500 stands for zero in the data rows.
Some points, one per row:
array([490, 523, 695, 700, 305, 476, 654, 553])
array([670, 405, 324, 268, 655, 657, 340, 661])
array([424, 590, 624, 626, 392, 314, 608, 401])
array([582, 631, 380, 342, 542, 552, 484, 465])
array([327, 703, 707, 490, 288, 282, 702, 315])
array([568, 473, 524, 511, 444, 482, 456, 446])
array([423, 590, 684, 675, 326, 302, 643, 363])
array([577, 564, 551, 469, 465, 404, 499, 548])
array([538, 637, 381, 355, 553, 574, 408, 640])
array([409, 555, 502, 613, 516, 490, 460, 537])
array([536, 395, 633, 654, 429, 353, 468, 383])
Then 12 other points, each followed by its number:
array([454, 688, 371, 325, 501, 502, 443, 512]) 0
array([680, 364, 499, 423, 511, 523, 695, 317]) 1
array([371, 528, 443, 371, 383, 595, 638, 389]) 2
array([549, 660, 407, 364, 422, 526, 453, 577]) 3
array([347, 638, 612, 617, 386, 370, 591, 471]) 4
array([545, 443, 553, 559, 536, 506, 500, 459]) 5
array([258, 667, 540, 736, 558, 394, 412, 507]) 6
array([263, 729, 705, 716, 295, 276, 674, 404]) 7
array([690, 410, 751, 747, 259, 255, 757, 250]) 8
array([602, 620, 437, 380, 490, 487, 512, 418]) 9
array([357, 624, 590, 648, 425, 413, 592, 441]) 10
array([395, 570, 561, 602, 443, 441, 521, 473]) 11
Which of these numbered points is nearest to each point below, ignoring the direction in which the first points spread most? Its number follows each.
array([551, 693, 376, 299, 424, 554, 438, 579]) > 3
array([269, 719, 412, 443, 552, 636, 360, 584]) > 7
array([474, 647, 381, 330, 522, 507, 427, 517]) > 0
array([325, 657, 643, 695, 362, 358, 592, 399]) > 10
array([716, 477, 731, 742, 285, 338, 746, 265]) > 8
array([713, 306, 337, 356, 688, 683, 400, 611]) > 5
array([747, 318, 700, 680, 491, 528, 726, 286]) > 8
array([546, 631, 396, 402, 614, 605, 432, 368]) > 9
array([701, 431, 468, 453, 588, 574, 700, 306]) > 1
array([320, 544, 432, 649, 563, 512, 386, 615]) > 6
array([289, 554, 391, 464, 630, 631, 355, 651]) > 6
array([691, 368, 516, 477, 469, 537, 698, 311]) > 1
array([669, 342, 404, 380, 611, 619, 418, 593]) > 5
array([561, 422, 546, 564, 495, 458, 590, 444]) > 5
array([479, 390, 329, 376, 671, 672, 314, 672]) > 11
array([531, 352, 550, 442, 582, 460, 475, 475]) > 5
array([443, 698, 355, 304, 650, 579, 371, 378]) > 0
array([642, 466, 508, 493, 537, 516, 685, 317]) > 1
array([762, 251, 304, 351, 686, 708, 330, 682]) > 5
